One vector is turned by the same rotation once a tick. Each row is the vector after some number of ticks, and that number follows the row.
The counts run from 0 to 343.
[154 127 106 171 117 137 110 115  97 135 127 112 111 138 147 159 138 111
 143 107 168  75 131 142 157 116  83  85 150  81 102 139 168 136 140 112
  98 114  56 111 146 125 102 100 177 150 143  83 134 162 106 131 157  88
 122  92 132 115  65 117 116 132  97 146 141 126 118 147 162 125  86 141
 145]
289
[101 135 150 152 195  84 171 164 154  90 118 157  96 114 125 117 137 127
 124 103 119 100 118 157 144  83 136  77 140 128 111 130 130 162 130 153
 116 135  76 161 133 147 128  90 141 134 150 117 129 139 118 140 137 157
 150 129  99 118  95 115 167 158 115 142 141 106 120 166  87 122 123 202
  89]
248
[120 130 116 153 164 119 177 145 102 114 113 189 141 158 141 127 112 119
  91 152 132 130 137 128 163  97 174 138 149 139 102 143 133 113 118 190
 169 113 106 115 162 121 140 118 161 134 124 127 121 150 135 150 165 113
 117  90 108 110  76 119 144 162 128 110  94 162 121 143 145 110 115 224
 101]
212
[113  78 171 164 140 102 114 124 100  92 144 155 146 116 112 160 141 158
 148 108 140  87  97  56 151 119 107 136 138 127 120 137 141 119 158 129
 119 157  88 126 164 143 104  53 168 135  84 117 139 136 130 197 160 148
 111 123 127 106  91 101 117 134 127 154 127 103 134 129 113 150 134 150
 124]
92
[148  68 168 141  88 131 102 132  84 120 103 139 132 148 159 184 159 132
 137 100 156 117 164  92 156 134  97 164 146 112  91  89 116 120 144 148
  97 146 104 141 119 136 119  45 150  95 124 117 171 146 144 146 156 123
 106  90 110 153 106 128 123 143 140 113 147 133 119 122 142 129 133 140
  82]
313
[147 122 115 186 161 103 181 114 117 162  95 157  84 165 114 133 113 119
 107 129 141 174 143 126 116 104 140  95 106 105 154 162 137 115  88 179
 107 156 118 147 150 133 136 116  99 135 139  82 145 142 108 166 113 162
 175 104 121 153 146 127 176 146 102  94 143 148 105 110 107 105 142 173
 120]
41
[101 126 109 156 166 114 194 146 125 119 121 183 137 137 136 123 112 129
  90 159 133 141 137 118 160  92 174 130 156 134 108 155 131 115 119 195
 170 110 110 115 169 121 145 130 156 132 114 123 116 144 125 145 154 122
 121  88 110 110  85 121 147 148 133 107 100 159 127 137 131  98 112 223
 105]
213
[ 98 124  82 171 149 160 143 155 131 139 127 159 128 114 166 155 173 132
 117 136 132 162 195 120 144  81 127 113 107  73 126 154 151 142 171 104
 107 118  82 127 162 103 133 155 140 130 122  96 109 121  76 145 138 119
 153  88 138 188 159 123 114 100 109  93 130 151 108 133 124 110 123 155
 118]
182
[101 115 164 137 186 103 177 154 141  77 149 150 109 102 119 134 133 142
 138 117  97 113  89  89 107 100 111 104 130  95 115 169 125 146 143 119
 131 154 119 181 149 130 119  83 137 136 128 128 116 119 138 162 135 182
 132 142 107 123 127 119 164 150 108 123 144 108 109 117  80 142 144 211
  91]
238
[167 112 128 180 126 130 109 133  94 154 139 122 117 128 142 177 171 119
 170 116 154 132 156 104 149 121  55 116 137  58 103 129 159 131 151 110
  71 167  94 115 150 121  84 106 142 121 133 104 149 150 113 141 146 100
 126  95 138 126 110 127 112 103 123 112 162 147 106 111 176 137 135 108
 138]
300
[170 105 159 181 150 102 136  98  93 139 114 141  94 170  91 141 112 112
 141 108 161 120  96 127 135 138  85  98 129 104 140 146 161  91  96 150
  92 177  82 126 117 150 127  52 106 130 150 108 169 148 132 171 109 126
 146 134 133 105 126 122 152 162 119 143 134 128  91 126 150 118 140 106
 113]
267
[105 121  81 180 163 158 136 154 112 138 133 155 135 115 169 157 174 130
 108 132 133 163 185 113 152  98 125 112 103  71 125 156 157 134 171  99
  92 122  92 125 164 109 130 130 148 129 122 100 115 131  80 144 144 103
 143  91 140 190 161 117 111 100 114 103 122 159 109 123 139 104 117 137
 114]
183
[123  97 127 148 105 117 154 102 154 143 140 120  85 110 151 125 108 153
 142 142 134  76 108 114 122  92 104  82 168  92 110 126 137 127 134 162
 138  97  68 162 109 144 130 103 141 124 124  74 132 123 108 113 160 137
 128 100 117 118  70 118 134 154  87 121 163 106 125 127 113  95  74 195
 116]
283
[ 76 135 123 169 209  95 147 159 149 102 150 160 111  79 128 108 169 146
 119 121 136 100 106 141 158  92 130  82 126 117 114 140 162 136 160 130
  98 147  56 140 148 156 120  96 143 128 117 102 105 127  80 152 150 138
 166 135 122 126 109  86 137 137 116 150 128 113 114 151 106 115 118 142
 101]
251
[151 118 109 163 129 120 156 133 155 164 124 109  73 126 155 148 131 118
 159 121 150 118 167 151 154  97  89  87 178  74 104 121 129 152 130 167
 102 127  87 129 132 136 122 131 135 118 155  92 146 149 113  93 141 111
 130  72 134 115  70 143 140 119 109 108 182 137 131 126 148 104  96 184
 127]
293
[ 96 118 153 137 195 113 137 164  96  69 154 145 140  96 127 134 161 143
 122 113 117 105  71  92 131 126 104 107 115 104  97 162 152 125 157  91
 104 150  99 175 151 139 110  63 165 135 122 121 100 137 134 156 166 147
 128 142  99 123 126  93 141 160  99 151 122 114 102 129 108 148 130 154
  85]
241
[111 132  97 157 170 105 192 141 132 116  92 159  99 109 141 108 135 122
  80 119 156 145 152 156 151  92 159 113 129 123 116 140 140 139  97 188
 115 116 106 155 148 138 128 124 117 123 158  77 126 143  69 134 130 146
 160 100 117 180 110 117 153 156 125 124 136 146 116 143  86 100 128 190
 100]
30
[167 108 148 137  98 116 129 102  93 142 122 123 101 174 132 138 108 127
 146 132 143  69  99 129 125 110  99 101 153 100 103 119 144 110 121 155
 134 112  62 151 111 133 128  83 151 129 135  87 136 151 144 128 162 120
 125  96 101  95  62 114 143 191  86 131 145 117  96 139 137 113  92 180
 109]
280
[169 106 125 162  99 132 141 105  72 151 120 132 115 154 108 154 142 117
 127 119 175 161 126 141 136 121  66 155 138  79 116 135 189 111 112 151
 105 157  92  99 141 115 106 110  98 104 170 118 146 162  98 141 143 108
 128  82 137 147 113 132 119 168 145 124 126 169  74 122 158 124 166 115
 148]
152
[ 76  70 133 151 100 145 101 125 111 121 134 154 148 108 161 160 173 166
 121 118 148 124 149  98 171 105 128 149 145 122 107  99 150 128 184 139
 122 126  64 113 144 140 136  79 170 109  91 112 122 122  93 149 165 117
 111  82 137 166 115 104  96 127 142 131 118 127 131 136 117 105 118 138
  99]
321
[141 121 136 104 149 120 186 154 105  98 116 156 123 129 152 111 148 127
 104 139 127 135 118 128 127 111 116 149 128  94  73 137 141 116 111 156
 140 129 138 183 123 108 114  99 113  99 176 119 135 148 128 111 153 147
 127 102  83 156 113 125 156 199 126 105 131 142  71 138 113 133 148 193
  74]
17
[117 125 152 133 201 108 133 162  85  71 132 144 148 114 132 127 161 111
 106 107 132  94  82 115 145 139 109 107 126 120  88 134 136 119 139 117
  94 149 103 171 146 150 119  44 184 136 147 126 120 149 154 139 160 127
 117 122 100 115 112  95 152 166 103 153 125 133 104 138 135 142 116 139
  69]
243
[138 117 113 168 159 133 122 132  99 107 117 148 134 153 161 150 112 109
 103 123 131  81 123  81 144 139 137  91 110 107 107 158 123  91 124 100
 103 107 103 170 141 125 136  59 190 165 122  88 148 134 138 158 142  98
 117 122 120 150 116 111 136 137  82 136 115 131 128 128 144 119  61 160
  91]
59
[101  78 173 167 139 102 119 116 115  98 153 158 134 110 122 169 131 161
 149 106 132  91 103  51 146 118 113 142 147 114 117 145 136 123 159 131
 133 155  95 134 161 144 104  57 155 133  82 118 136 126 113 193 152 164
 115 127 129 111  96 105 120 129 134 148 136  91 145 115  99 142 136 164
 117]
91
[107  95 104 183 113 135 154  97 142 127 136 130 104  76 124 134 139 143
 126 121 168 144 118 123 155 107  80 137 154  69 129 140 190 121 132 137
 112 144  77 108 144 131 114 112  84 106 160  99 144 134  42 144 124 126
 141 101 170 178 137 134  94 127 155 146 132 139 103 127 125  93 140 125
 149]
148
[144 127 146 161 197 119 157 152  77  97 146 142 142 130 101 155 134 115
 131 123 125 147  77  80 125 141  89 117 121  85 115 188 152 114 128 109
  98 175 130 136 174 125 112  77 159 143 132 147 116 151 148 167 153 140
 114 117 131  97 137 108 138 137 102 134 118 159  88 101 149 153 154 143
 126]
231
[132 140 100 140 171 113 163 154  89 108  85 160 132 133 146 109 153 113
  66 121 170 132 132 163 156 114 139 129 112 129  92 127 150 123  97 174
 107 123 105 159 146 134 108  96 145 119 165  91 129 170  99 118 162 123
 143  89  92 172  94 100 153 182 127 125 117 159  93 155 131 127 127 162
  85]
27
[136 121  93 180 163 155 137 153  91 135 114 147 142 135 164 159 172  96
 102 122 145 168 187 111 163 125 114 121 113  74 113 153 148 120 145 104
  72 141 113 127 159 114 136 102 154 131 142 111 138 132 109 142 136  82
 130  91 141 189 166 127 117  99 126 110 109 182 105 120 165 105 118 118
  98]
185
[122 108 122 159 152 130 143 125 121 138 144 159 114 136 152 145 128 155
 118 156 101 100 113  69 111 102 141  91 104  91 123 165 131  94 152 108
 147 113  98 176 134 122 136 105 148 156  89  71 120 115 125 168 144 149
 153 123 103 128 132 104 154 147  72  97 131 107 108 115 107 108  86 191
  89]
55
[130  77 122 152  78 146 134  87  86 123 137 126 122 119 127 166 138 152
 132 121 153 140 115  75 103 117  83 160 114  57 127 149 179 113 141 111
 126 139 106 141 145 109 109  96 104 118 131  83 131 127  88 168 142 162
 128  99 137 192 145 120 113 161 119 118 127 130  81 109  99 122 153 143
 143]
160
[ 92  74 159 145  88 123 124 136 128 131 124 160 115 127 159 159 155 173
 147 117 134 116 174 106 146  73 136 149 154 112 112  99 130 149 177 157
 148 125  63 129 132 123 133 104 137 101  84 106 141 122  93 157 151 158
 122  90 111 155  97 124 129 137 141 103 136 103 128 146  86 117 141 196
  98]
318
[145  99 173 117 109 120 130 135 122  95 124 141 104 151 136 132 131 122
 147 107 125  81 124 170 138  96  76 119 161  94  96 101 152 132 143 134
 129 130  68 133  88 116 146  73 121  97 169 137 157 139 140 121 142 118
 119 113 101 128  90 153 138 196 136 134 119 117  82 176 134 122 142 180
  76]
131
[124  86 152 158 118 103 147  87 144 151 163 136  87 108 124 123 119 170
 146 153 132 108  71  78 112 112  96 101 138  85 129 144 148  88 127 145
 129 150  79 167 105 160 136  79  98 120 108  80 145 114 110 152 142 160
 144 128 125 111 128 108 138 157  99 114 157  99  98 101 106  94 102 150
 108]
273
[132  92 160 160 159 140 128 136 106 127 145 111 112 138 110 158 138 108
 164 100 134 139 107 129 137 133  54  94 161  77 141 139 153 135 146 129
  63 177  84 111 123 150 163  47 145 111 159 163 143 146 154 131 129 110
 102 102 148 105 152 137 133 134 120 141 138 160  99 109 161 108 135 112
 116]
117
[163 130 123 142 154 145 183 150  91 106 128 143 120 157 118 142 122  92
 125 126 126 163 127 150 131 121  70 128 143  63 118 166 172 123 118 134
 126 150 119 114 149  91 132 118 115 119 196 165 132 158 142 131 131 114
 119  98 127 140 140 166 143 173 132 110 103 187  69 134 161 130 168 168
 124]
4
